In the data rows, 128 means zero.
Two rows play each game, the first against the second. How much does the first row win by? 15 is about a draw, 30 a big win and 0 a big loss. Wins can go round in a circle: one row can beat a second, the second a third and the third the first. Each row has two weighted sums of its numbers, A and B, taken from their middle values. A row wins by its A times the other's B, less its B times the other's A.
[153 131 135 123 128 116 126 110 145 109 143 104  96 138 142 108 118 127
 123 135]
[118 150 132 153 142 112 161 126 130  99 113 137 141 124 154 131 128 152
 163 113] >> 14
[140 142 148 163 137 126 131 155 132 122 142 130 106  87 132 108 126 141
 110 149]
[139 132 120 131 123 128 155  98 131 115 119 109 151 125 162 117 133 137
 124  90] >> 11
[137 131 122 124 140 122 146 125 130 121 142 142 151 162 137 128 143 134
 131 103]
[144 122 169 141 133 116  89 150 111 167 148 108 133 105 108 111 108 123
  86 166] >> 17
[120 124 149 130 124 137 114 138  93 142 145 109 129 130 104 143 122 108
 104 161]
[167 142 138 146 111 119 128 131 149 113 129 116 102 113 145 129 115 115
 125 147] >> 15
[104 118 131 134 134 134 117 150 109 170 141 124 132 131 125 124 137 128
  89 147]
[132 155 107 142 108 140 167 111 142  97 112 155 137 121 147 164 140 153
 157  99] >> 13
[121 137 139 135 156 141 120 141 147 131 127 123 120 136 142  99 128 136
 116 113]
[141 143 147 155 149 134 136 159 138 128 135 138 142  96 149 118 117 149
 109 134] >> 16
[139 141 109 123 150 125 142 112 148  91 116 124 134 140 156 128 138 119
 137 118]
[123 143 101 116 127 127 158  78 137 101  96 136 132 135 159 101 130 116
 148 102] >> 8
[156 150 115 138 152 126 179 107 131 112 126 156 166 122 170  86 129 158
 147  90]
[ 94 109 133 112 133 130 111 127  76 155 132 117 135 151 113 149 131 133
 121 115] >> 16
[136 148 102 124 102 124 143  95 145 110 112 131 127 135 129 139 129 113
 157 135]
[155 144 150 161 134 142 171 142 144 111 130 142 157 121 159  86 147 144
 139  96] >> 20
[ 88 122 116 112 129 123 133 134 126 124 118 134 155 145 141 122 124 107
 138 141]
[ 85 116 138 122 128 141 109 121  91 160 130 123 141 127  95 142 136 123
 111 136] >> 14
[100  70  83  46  99 132  81 100  95 160 108  79  96 171  63 182 117  84
 121 174]
[157 158 184 173 135 116 123 176 142 122 157 131  99 114 131  89 111 145
  86 159] >> 19
[143 109 110 105 132 118  79 121 138 126 110  76 100 119 101 147  98  86
 112 152]
[ 88  94 126 100 127 115  98 136 108 128 118 105 128 141 115 127 109 108
 111 141] >> 10
[ 78 128 115 145 140 131 140 148 114 142 133 146 121 108 135 134 137 152
 131 118]
[147 145 141 157 125 133 154 141 143 102 141 148 140 131 149 118 139 145
 127 131] >> 15
[114 122 113 102 130 124 125 153 101 148 134 132 143 150 125 128 149 113
 126 141]
[138 151 184 160 145 134 114 182 102 155 166 121 125 105 122 105 121 150
 101 157] >> 9
[147 115 113 127 149 109 137 104 140 114 103 132 132 134 132 116 126 105
 146 100]
[142 107 153 134 105 132 108 135  99 162 158 117  93 129  93 131 113 117
 107 155] >> 8
[ 93 121 126 121 117 139 120 156  92 143 136 158 132 119 120 142 114 156
 128 125]
[108 119 134 127 142 118 150 119 136 115 114 129 148 160 152 104 112 127
 135 106] >> 14
[119 130 146 145 117 128 140 137 112 139 154 140 163 109 132 127 141 158
 138 122]
[123 132 156 147 105 107  96 167 125 133 136 108 104  98 121 104 129 140
 109 155] >> 16
[116 133 109 141 146 138 146 134 158  86 111 139 154 140 145 121 122 128
 152  86]
[159 149 107 120 129 123 126 130 160 109 108 113 125  95 143 120 133 121
 139 156] >> 19
[140 150 145 161 111 115 132 167 148 111 150 132 106 106 153  94 157 145
 112 143]
[146 132 115 113 145 119 112 129 142 117 125 115 118 124 140 123 126 111
 125 171] >> 9
[135 134 139 132 152 116 132 149 142 118 158 127 140 116 154  81 121 138
 109 127]
[ 85 137 140 125 124 106 121 131 113 148 126 122 117 144 112 149 144 151
 102 112] >> 12
[ 84 106 123 128 114 127 109 136  90 155 147 140 111 133 101 148 132 144
 126 138]
[148 149 176 174 166 125 127 195 144 137 176 133 106  98 143  74 130 169
  85 145] >> 15
[148 132 101 121 132 128 146 112 136 101 107 126 141 113 131 148 144 122
 145 108]
[169 157 124 138  74 135 127 124 151 114 145 138  93 104 127 124 148 139
 126 146] >> 17
[122 130 134 136 108 128 133 132 112 151 125 136 153 130 126 131 122 131
 120 122]
[102 126 123 124 127 126 143 122 135 119 128 126 138 123 141 122 148 123
 141 110] >> 17
[135 133 122 120 114 147 130 100 148  99 103 133 116 142 135 118 145 109
 142 127]
[105 113 151 123 155 140 130 124  94 167 147 127 119 149 112 165 143 136
 146 125] >> 16
[151 134 159 151 126 119 109 164 151 114 132  97 103 106 142  93 117 142
  92 141]
[143 162 149 173  93 117 146 140 137 120 141 141 127  91 135 101 151 168
 129 142] >> 13
[ 98 127 140 134 111 131 104 142 133 149 148 111 120 116  98 118 110 115
  89 172]
[162 132  97 142  89 141 125 124 126 113 121 130 102 114 107 133 120 112
 138 148] >> 15
[133 107 144 132  86 138 108 149 130 148 133 107 103 115 107 119 114 140
 108 159]
[138 119 120 108 128 133  97 127 133 141 114  88 110 132 115 146 105  87
  99 156] >> 13
[154 152 130 172 135 134 148 130 157 105 126 133 133  88 146 108 145 160
 145 114]
[169 150 136 123 132 140 124 109 166 103 107 124 153 132 156 114 120 123
 138 112] >> 18
[122 123 111 135 110 136 128 131 145 106 126 112  99  86 130 144 119 119
 154 126]
[ 94  94 118  96 135 129 117 136  89 169 146 128 129 141  81 171 132 125
 125 163] >> 21
[ 80  99 125  86 107 152 109 113  93 164 129 115 128 169  79 151 144 116
 154 127]
[130 162 123 140 138 133 185  95 152  94 125 162 145 114 179 123 148 169
 144  74] >> 20
[160 137  92 131 125 123 127 130 138  99 115 143 125 112 142 134 124 118
 106 150]
[ 93  86 106  68 105 142  99  93 112 156  99 121 129 169  74 176 130 100
 150 145] >> 18
[121 106  95  96  95 123 102 103 122 127 126 117 130 146 109 157  98 108
 133 150]
[116 115 130 122 113 146 116 117 102 155 116 131 133 131 101 146 126 130
 116 117] >> 11
[116 127 144 151 130 143 139 134 114 130 139 141 129 129 130 105 128 134
 123 103]
[108 121 101 104 111 124  97 123 128 153 115 112 105 148  96 137 132 120
 110 147] >> 11
[ 62 145 139 120 167 137 149 134 105 171 164 155 180 153 119 146 160 148
 165  94]
[150 156 132 150 159 147 179 121 141  93 120 132 162 121 175 118 145 165
 186  76] >> 8
[133  62 137 103 102 135 106 130  92 171 125 100 108 167  66 161 124 114
 147 158]
[125 106 189 143 120 112  79 152 102 176 155 101  90  98  87 133 127 114
  75 177] >> 21
[ 81 114 136 113 110 129  92 143 103 160 153 114 112 115  87 139 141 127
 109 139]
[ 96 110 106 104 152 117  98 143  84 169 140  99 117 131 106 158 120 112
 128 146] >> 12
[ 88 115 131 102 103 131  78 143  89 169 130  86 116 143  77 154 140  96
 118 171]
[132 154 135 153 159 135 135 133 140 113 135 130 117 144 143 107 133 117
 110 126] >> 13
[116 114 130 120 130 113 116 133 142 128 132 126 119 136 128 108 128 103
 120 139]
[175 117  89 119 127 121 116 109 148 104  88  95 115 118 128 140 109 105
 138 144] >> 21
[139 108 114 123 144 143 116 121 128 119 121 104 118 125 129 136 118 122
 113 142]
[153 129  90 126 113 143 140 111 149 105 110 118 109 117 129 171 141 123
 170 105] >> 23
[125 134 124 139 151 122 131 131 150 111 132 125 140 115 148 105 124 127
 124 149]
[130  99 123 113 127 148 110 145 114 137 112 125  97 130 120 148 105  96
  94 155] >> 23
[121 141  71 121 110 142 161 105 142  99 103 165 137 130 127 160 135 113
 178 117]
[154 151 131 155 103 119 146 111 161  99 129 146 154  95 158 133 130 143
 159 122] >> 11
[107  96 124 120 122 129  84 151 124 145 130 110 119 125  98 164 139 103
 126 160]
[109 110 108 103 132 126 114 132 131 138 133 126 117 134 123 151 122 110
 120 132] >> 17
[116 113 119 117 154 128 130 139  88 152 146 138 119 137  99 123 147 130
 100 130]
[117  96 126 104  96 129 101 113  89 159 131 123 110 137  83 164 111 107
 141 157] >> 14
[155 109 129  92 123 124  98 134 112 145 135 114 128 162 100 143 117 101
 133 137]
[121 152 120 143  69 137 142 140 149  96 122 118 101 105 121 147 113 121
 124 137] >> 21
[160 135 148 141 129 115 138 155 156 123 134 124 136 100 126  96 127 126
 129 130]
[133 130  84 107 106 134 159  80 151  94 109 144 154 145 154 128 122 127
 168  96] >> 19
[123 136 204 185 137 127 127 191 100 167 172 122 144  83 142 113 137 168
  75 136]
[106 155 152 162 180 129 178 127 152 101 126 167 152 118 166  92 150 160
 155  78] >> 20
[113 129 113 117 141 136 155  95 163 111 105 116 130 150 156 116 139 125
 152 115]
[173 159 160 174 141 128 130 167 130 118 147 153 100 102 153  80 126 169
  76 126] >> 15
[110 128 117 133 159 110 123 126 117 129 134 103 132 147 127 145 119 119
 120 121]
[127 119 125 118 118 140 109 137  86 164 138 137 126 143 105 176 145 130
 120 148] >> 24
[165 129 135 131 117 112 156 135 146 107 145 138 138 129 160 102 120 121
 144 114]
[135 179 134 171 131 126 171 152 136 106 150 170 147  98 160 120 156 180
  95  90] >> 14
[ 95 129 127 109 158 145 131 110 108 167 147 131 134 182 110 136 146 126
 140  92]
[172 127 135 145 108 123 150 135 169 110 130 152 138  98 156 130 129 132
 157 122] >> 26
[156 142 142 145 149 118 147 111 153 104 141 114 117 108 151 103 143 166
 143 125]
[124 142 102 129 155 132 163 117 131  98 108 147 136 116 152 136 134 129
 184  85] >> 20
[143 138 115 129 138 117 146  99 143 103 141 139 154 144 147 118 128 122
 136 118]
[157 134 157 146 111 126 121 171 151 127 144 129 114  95 141 108 121 141
 105 177] >> 18
[131 104 123  94  82 125  55 138 105 163 124  85  85 140  68 174  89  79
  71 182]
[101  96  89  84 136 149 124  94  90 137 123 138 154 185 104 164 135 110
 148 113] >> 9
[121  83  88  92 110 135 100 109 110 166 111 114 108 151  79 173 126  78
 140 138]
[ 80 129 146 122 119 136 145 101  86 159 122 145 121 174 112 155 147 123
 126 126] >> 11
[138 105  90  82 120 130 136 112 123 115  92 131 145 184 115 136 139 106
 152 113]
[133 141 146 146 124 116 117 146 150 118 134 104  96 111 138  85 121 142
 105 140] >> 17
[124 155 109 126 138 143 177 113 128  96 124 163 185 158 165 136 153 143
 181  89]
[128 134  95  94 137 121 129  87 137 118 104 139 167 159 141 128 119 122
 149 104] >> 9
[137  79 139  97 151 130  93 108  87 176 130 132 115 157  92 169 129 125
 136 154]
[135 112  85 103 101 137 101  95 162 113  97  98 112 145 139 117 144  88
 128 124] >> 14
[168 178 159 182 165 133 192 137 142 105 153 186 179  89 179  75 151 198
 129  84]
[143 153 109 125  94 135 134 116 127  96 113 114 130 102 114 153 137 126
 151 131] >> 16
[140 137 109 122 133 133 130 118 157  99 114 122 132 128 130 114 140 116
 120  88]
[103 127 161 164 151 127 131 170 113 145 173 118 127 109 127 101 134 155
  94 149] >> 17
[135 151 137 153 141 136 165 147 163  94 131 152 139 108 168 107 141 130
 140 120]
[134 135 139 123 104 109 126 120 122 125 148 136 129 137 125 108 139 128
 117 129] >> 16
[162 150 136 140 124 115 153 121 144 113 123 131 135 125 154 100 125 127
 120 122]
[147 107 129 108 123 114 113 127 139 126 123 134 116 131 122 113 111 113
 108 129] >> 19
[ 97 109  94  89 121 134 101  97 117 144 117 121 130 165 103 158 108 104
 139 144]
[ 98 106 137 112 156 145  87 123  61 177 117 111 106 136  64 167 119  97
 128 184] >> 16
[129 116 164 140 151 114 114 134 104 165 144 130 121 125 136 102 122 140
 106 133]
[133  94  83  93  90 134 102 103 111 138 118 107 116 114  98 164 133 104
 143 123] >> 19
[ 66 102 129  94 131 136 112 122  90 155 131 128 120 171  98 164 114 113
 155 148]
[160 126 102 120 117 111 116 119 152 118 114  98 110 133 128 114  95  94
 115 170] >> 9
[115 106 136 116  97 134  80 148  99 164 155 102  78 106  78 153 110 107
  89 197]
[113 141  94 128 120 128 166 112 138  87 121 164 158 151 165 142 129 151
 188  72] >> 15
[150 132  90  96  93 116 114 100 145 112  97 100  87 117 101 153 118  64
 141 147]
[113 101 111  96 129 131 108 103  99 145 125 116 137 152 104 141 124 111
 130 124] >> 12
[139 153  90 126 150 133 170 112 140 105 121 160 155 121 170 116 143 134
 137  95]
[123 119 136 121 127 124 107 139 147 136 141 108 115 112 111 122 135 103
 105 127] >> 17
[ 93 101 144 123 142 125 106 122  84 146 129 138 107 160 122 127 114 125
 108 133]
[151 151  80 143  92 141 157 108 138  98 124 162 141 130 145 149 140 133
 140 127] >> 23
[140 149 116 145 109 129 159 136 142 109 135 161 121  99 145 157 136 131
 133 131]
[ 99  99 108  87 111 132 126 109  95 137 116 120 144 154 111 186 132  95
 133 135] >> 12
[131 109 133 119 139 140  94 136  88 158 125  95 102 120  94 153 100 104
 117 168]
[139 138  88 148 126 128 174 129 156  95 113 151 139 121 147 117 134 155
 149 122] >> 12
[140 120 172 144 127 124 111 168 150 140 141  95  95  86 129 102 111 124
 102 169]
[159 146 112 141 115 136 167 120 161  89 121 144 138 150 154 107 142 135
 138 121] >> 14
[121 120 137 110 107 138 109 153  95 164 144 107 109 124  87 139 123 115
 112 177]
[137 161 140 147 125 118 155 136 134 103 118 126 146 118 162  89 132 144
 154  87] >> 20
[ 96  88  97 106 140 134 111 121  89 158 125 136 147 134  98 151 131 117
 159 121]
[165 140 144 160 150 123 113 147 135 139 156 114 114 102 140 105 120 142
  85 125] >> 14
[128  93 128 118 112 140  82 147 107 143 139  81  94 100  83 139 111  81
 108 167]
[126 129 126 140 123 119 103 149 133 143 135 105 129 124 111 127 125 132
 107 124] >> 13
[165 164 141 157 112 134 129 142 172 125 130 144 118  82 146 113 131 135
 112 160]
[151 147 130 154  96 118 137 162 152 113 144 126 108  98 148  98 154 149
 140 122] >> 16
[118 109 102 105 110 126 105 104 139 128 112 114 107 166 110 137 126  92
 155 137]
[138 140 110 127 138 140 155 132 142 106 126 144 131 128 154 106 136 143
 158  88] >> 15
[109 110 120 107 151 128 108 143 135 157 147 111 121 119  90 132 119 118
 110 143]
[149 141 108 131 147 134 155 118 177 104 108 144 151 142 149 103 128 139
 153  99] >> 17
[122  95 122  91 124 117  99 125  91 151 146 134 127 143  92 162 116 120
 101 157]
[165 130 112 156  95 108 130 110 165  97 113 144 115 100 123 132 123 110
 125 129] >> 8
[172 132 111 119 119 137 151 116 139  91 115 141 161 129 160 128 121 146
 139  97]
[141 132 122 110 144 121 136 116 156 104 114 123 134 140 144 135 128 124
 122 100] >> 16
[132 128 111 124 154 120 149 119 140 112 112 149 139 127 140 109 109 154
 122 114]
[106 122 127 117 131 122 112 128 120 142 128 118 126 123 113 135 100 137
 126 134] >> 18
[114 137 102 129 106 128 146 106 147  98 113 137 148 131 127 133 138 114
 127 118]
[135 123 141 127 143 125 126 148 133 131 145 124 127 115 128 124 124 135
 100 142] >> 15
[174 148 115 154 141 112 172 100 154 104 117 146 149 141 162 126 145 147
 158 122]
[136 126 107 123 150 113 141 109 142 107 128 149 154 149 145 103 125 147
 135 113] >> 16
[131 128 138 154 140 125 135 144 161 126 112 127 126 118 156 104 121 127
  99 125]
[142 138 134 146 121 136 141 125 155  97 104 144 151 123 155 118 127 113
 125 122] >> 17
[119 133 107 145 150 124 143 117 142 101 124 123 141 133 156 115 114 146
 142  94]
[149 136 132 133  96 129 130 108 132 106 128 128 109 121 124 141 148 129
 159 158] >> 28
[117  90 124  89  91 130  99 103 108 158 112 105 102 149  79 138 113 108
 136 141]
[182 146 141 145 164 134 129 153 153 124 120 110 137  85 143  85 121 134
  97 141] >> 20
[118 140 151 132 140 128 136 114 140 126 149 116 145 108 152  83 121 149
 105 121]
[133 138 139 133 147 129 116 128 127 140 126 103 115 105 133 122 130 139
 128 130] >> 20
[103 115 161 135 131 121  86 161  93 176 157 119  75 102  87 136 137 107
  99 175]
[ 93  98 165 117 119 121  72 146  99 165 151 119  95 124  88 143 110 114
  94 179] >> 13
[121 121 139 101 134 125  82 124 116 161 133 113 112 148  96 146 130  87
  74 166]
[ 90  98 110  92 102 130 122 115 102 153 126 121 138 162  83 143 130 112
 140 125] >> 24
[144 128 152 134 146 119  99 160 140 142 131 102 111 109 113 102 108 136
  91 166]
[141 145 110 131 158 129 143 120 129 102  98 141 138 148 138 104 112 140
 136 115] >> 17
[123 136 134 106 131 113 126 126 147 124 104 107 154 130 133 136 145 120
 145 136]
[114 123  92 100 139 142 119 110 122 129 110 126 128 164 119 148 111  93
 157  98] >> 15
[138 113 107 103 126 116 115 132 111 139 135 130 127 127 119 145 125 123
 136 140]
[140 125 154 124 151 119 102 154 112 157 137 116  99 134 110 143 125 132
 100 137] >> 22
[135 164 113 160 130 132 147 114 153 110 121 159 121 101 142  98 142 147
 140 140]
[114  65  65  57 101 111  97  76 123 118  73 110 117 153  93 159 117  63
 155 129] >> 9
[100 130 104 110 143 126 148 101 134 110 101 143 146 145 147 138 119 122
 164  77]
[111 109 105 103 141 125 125 105 139 122 102 115 158 137 131 105 126  82
 112 134] >> 19
[140 114 137 133 149 129 121 131 121 129 129 118 147 123 150  83 128 133
 101 137]
[150 141 142 142 121 123 120 148 131 140 140 134 135 106 124 114 136 144
  96 130] >> 7
[139 137 138 133 138 128 124 135 156 123 140 124 119  89 134 111 125 134
 119 143]
[ 95 116 135 105 102 131  91 141 108 147 156 104 121 145  98 135 119 110
 117 150] >> 21
[162 129 164 146 128 121 116 143 138 130 153 122 131 113 135  80 129 137
  95 157]
[109 110 153 125 129 147  95 133 100 170 131 132  97 134  81 166 130 128
  99 134] >> 7
[146 139 102 108 108 143 157 116 131  96 113 131 140 135 154 110 133 122
 144 103]
[ 94 129 151 130 126 129 123 150  93 154 141 138 144 132 122 124 125 144
 147 130] >> 14
[154 123 102 107 116 118 127 118 147 107  95 106 126 119 121 126 129 116
 139 121]
[134 146  98 104  85 142 123 116 136 110 112 109 137 108 109 205 139 114
 169 113] >> 13
[161 150 149 146 117 127 148 145 162 118 140 129 122  98 157 116 150 135
 105 121]
[158 153 139 169 102 126 144 131 158 109 144 124 107 105 145 121 125 142
 100 137] >> 17
[140 132 139 134 150 121 143 141 140 116 138 126 126 123 132 108 118 128
 110 113]
[146 147 137 147 123 134 147 144 120 104 132 137 139  89 138 130 128 130
 173 144] >> 12
[148 151 128 126 117 121 141 126 159 107 119 121 134 118 163 109 134 132
 120 119]
[120 141 157 169 156 113 123 155 144 118 129 135 117 106 155 121 131 147
 113 132] >> 15
[144 156 122 142 125 144 170 117 145  89 125 178 145 134 164 142 147 167
 189  80]
[137 121 146 132 115 134  94 139 116 160 148 127 125 156 110 135 141 120
  71 142] >> 20
[106 114 107 107 149 133 138  98 109 143 136 138 144 179 119 144 151 124
 152 103]
[167 149 143 176  93 142 133 150 136 112 126 145 147  99 136 114 135 122
 120 123] >> 16
[151 125 159 158 158 118 115 149 134 133 149  88 128  99 131 101 118 160
  77 144]
[ 86 118 125 119 109 125 115 135 118 144 138 122 113 135 127 145 126 120
 137 129] >> 17
[112 130 135 124 117 104 121 126 152 147 124 115 121 107 134  96 116 114
 127 129]
[166 148 104 126  92 133 139 125 133 113 128 133 107  95 135 171 137 102
 148 146] >> 3
[118 113 155 139 142 134 129 139 137 127 128 126 132 121 131 107 124 140
 121 123]
[115 145  98 132 101 115 159  97 136  96 104 151 160 132 153 145 149 127
 161 118] >> 19
[ 95 112 133  96 121 126 107 125 110 150 119 143 109 151  87 157 120 102
 138 134]
[118 137 123 127 104 129 128 134 129 148 112 132 131 150 130 123 129 120
 117 112] >> 19
[102 130 135 127 100 140 129 126  89 136 136 124 130 131 122 142 134 146
 116 147]
[147 165 144 161 149 130 189 127 139 102 134 154 139 114 155 119 167 146
 138  90] >> 26
[147 134 171 178 141 133 151 149 135 116 141 125 135  97 151 105 133 161
 109 128]
[ 92 110 141 109 129 140  84 133 109 159 131 109 126 138  93 180 103 115
 135 162] >> 23
[143 105 101 121 138 106 109 134 166 119 109 100 103 100 125 134 108 102
  91 171]
[ 94  94 134 116 109 123  90 126 100 163 135  83 123 132  89 160 119 110
 125 154] >> 15
[ 90 128 161 129 135 137 143 146  89 156 166 140 158 134 113 161 126 137
 139 109]
[119 139 151 148 169 127 128 147 147 110 112 125 117 113 143 104 145 148
 105 116] >> 21
[ 96  98 104  91 110 139 109 114  91 171 137 130 138 150  87 166 139 103
 142 143]
[174 152 126 153 115 136 150 126 144 109 135 141 128 108 128 155 143 149
 148 118] >> 15
[156 156 122 158 111 128 150 107 127  96 118 138 124 101 150 102 135 134
 132 114]
[116  91 100  66 140 142 138  78 117 150 122 141 132 166 108 156 131 119
 177 111] >> 13
[108 145 110 144 133 130 156 122 143 104 122 148 148 141 167  69 149 125
 170  93]
[109 108 159 126 156 142 125 151  81 165 156 133 121 135 109 149 142 158
 128 140] >> 17
[151 146 113 127 149 122 183 120 141 103 118 150 152 148 174 126 130 153
 148  88]
[148 145 136 143 129 134 138 139 135 110 123 147 111 107 152 106 137 118
 139 106] >> 15
[ 90 129 117  85 104 126 119 117 119 132 146 137 132 165 117 133 125 124
 140 113]
[148 144 112 151 123 120 173 127 157  90 123 156 154 116 164 102 144 161
 184  74] >> 22
[106 129  99  98 131 143 146  66 129 112 105 161 144 174 147 157 121 115
 154  84]
[ 97 115 160 152 112 126 110 146 134 142 129  97 117 111 125 119 121 134
  78 147] >> 18
[103 137  99 103 133 135 136 122 119 135 126 136 145 161 115 143 121 130
 132 129]
[173 146 152 141 138 107 119 141 143 123 126 110  89 103 134  94  91 130
  96 143] >> 15
[140 151 146 157 127 142 168 117 135  93 129 150 127 134 168  99 153 159
 149  79]
[123 148 124 145 153 141 129 122 148 118 125 126 137 143 142 111 127 125
 127 136] >> 17
[ 97 109 175 140 105 123 102 161 104 174 162 108 106  95 114 119 111 115
 102 173]
[172 156 116 134 120 126 142 132 135 104 131 134 142  97 132 127 142 129
 136 150] >> 17
[133 139 137 141 124 118 134 135 152 109 124 131 120 112 137 114 135 144
 113 124]
[114 126 121 125 121 121 122 125 113 155 156 118 108 129 117 140 136 138
 107 144] >> 14
[145 135 148 161 132 103  93 156 133 137 137 119 118  93 126 105 110 114
 112 156]
[104 147 124 121  98 128 157 122 151  93 124 141 140 113 142 148 138 145
 144  96] >> 12
[ 88 107 111 115 119 140 118 117 143 128 109 122 142 164 124 142 138 140
 144 100]
[130 135  87 114 124 134 143 107 147  98 100 130 140 148 143 109 126 123
 158  96] >> 16
[110 101 127 129 148 122 119 109 122 140 139 104 125 129 117 141 114 135
 125 153]
[ 99 152 172 178 146 121 127 163 145 110 143 148 112 102 153 125 149 155
 105 135] >> 16
[162 152 172 158 157  99 142 152 160 123 144 145 133  99 151 100 131 142
  95 129]
[158 131  97 100 127 122 124 127 164  96  94 111 120 126 121 129 108  96
 133 140] >> 11
[152 122 159 137 133 114 113 151 151 129 115 109 101 113 133  93 120 119
  71 150]
[119 167 131 143 141 143 182 112 149  94 132 180 144 145 173 116 145 183
 174  97] >> 13
[158 133 120 124 141 124 155 123 155  94 113 136 136 135 167  84 139 141
 124 106]
[141 154 161 161 163 114 160 117 144 113 155 118 145 119 159 106 114 171
  95  95] >> 14
[102  62  61  51 116 134  91  74  95 157  95 124 130 205  81 169 129  81
 183 135]
[139 163 104 143 102 140 161 130 130 110 142 157 136  98 139 147 136 140
 161 126] >> 25
[129  84 152 129 118 138 112 136  81 171 149 149 116 152  88 168 146 124
 152 142]
[183 163 160 169 121 124 132 156 159 110 130 124 129  92 137  83 137 151
 110 143] >> 16
[129 121 150 136  83 118 106 173 120 146 131 124 118 122 104 128 127 127
  80 159]
[127 123 107  98 137 137 156  87 149  93  79 132 135 168 148 115 130 111
 204 100] >> 18
[ 73 113 138 103 133 133 132 135  92 153 144 151 138 165 120 151 115 143
 124 120]
[115 119 170 118 137 134  94 156  86 182 141 107 110 128  83 152 144 108
 118 172] >> 10
[151 158 135 140 111 119 120 159 159 119 130 107 103 104 135 116  97 136
  98 145]
[131 141 150 141 155 119 145 143 147 130 135 137 140 121 154 101 121 130
 124 124] >> 19
[116 150  94 123 153 131 177 100 142  94 106 132 174 168 171 119 108 138
 153  53]
[157 133 121 153 113 130 167 120 151 104 144 159 121 115 158 120 139 142
 146 102] >> 18
[ 81  96 122  87 103 159 117  93 106 151 102 121 129 190 103 174 129 125
 175 139]
[110  84 113  94 106 138 116 106 101 157 127 141 145 149  97 159 141 102
 115 130] >> 20
[141 134 132 124 140  98 108 128 147 118 118  85  95 113 128 152 109 105
  94 154]
[125 140 132 115 136 108 125 109 139 129 128 127 144 124 138 124 128 146
 115 123] >> 12
[115 130 154 151 162 121 136 128 128 145 129 119 146 134 143 137 108 145
 114 115]
[116 109  95  96 120 138 104 119 110 143 117 121 132 132  96 152 116 126
 138 138] >> 20
[135 147  84 124 125 141 157 106 143  83 110 137 150 121 163 161 139 113
 159  91]
[178 166 168 179 115 131 164 162 152 107 159 151 113  80 157 129 133 174
 115 116] >> 29
[122 118 113 117 124 122 122 117  93 143 123 136 143 131 121 118 120 135
 113 108]
[153 137 105 116 127 119 144 109 146 110 106 141 126 131 123 122 115 116
 133 135] >> 13
[ 98 115 125 101 124 133 139  91  91 146 130 147 152 184 115 161 137 129
 155 102]
[138 125 102 129 119 127 121  98 143 102 136 116 132 124 137 136 123 126
 127 127] >> 13
[143 105 145 121 108 108  82 140  98 158 142 112 115 125  89 149 121 105
 103 146]
[135 142 127 139 148 125 146 136 144 115 141 132 127 150 145 112 121 147
 128 128] >> 14
[137 132  69 123  96 129 149  99 153  82 105 163 152 153 154 126 163 130
 178 106]
[158 129 129 121 137 126 141 128 140 135 133 133 143 148 127 124 118 140
 125 115] >> 15
[158 155 118 159 146 131 161 143 145  96 110 142 124 114 163 122 166 146
 149 115]
[150 153 113 136 152 122 166 125 135 104 126 157 131 125 159 114 131 136
 132 110] >> 16
[ 97 118 157 122 157 129 133 116  93 157 159 138 130 145 121 163 168 143
 121 112]
[110 121 159 146 129 134 101 156 112 138 144 147 124 142 110 138 156 144
 112 118] >> 17
[122 146 146 154 141 138 143 154 156 107 137 135 113 110 149  91 123 139
 121 104]
[139 154 130 150 178 130 173 117 129  99 128 148 156 133 172  99 122 159
 175  93] >> 19
[107  84 138 104 112 151 133 120  85 154 122 155 135 160 100 175 153 134
 103 118]
[ 93 111 126 106 144 143  96 139  90 170 132 102 118 143  77 150 124 113
 109 151] >> 2
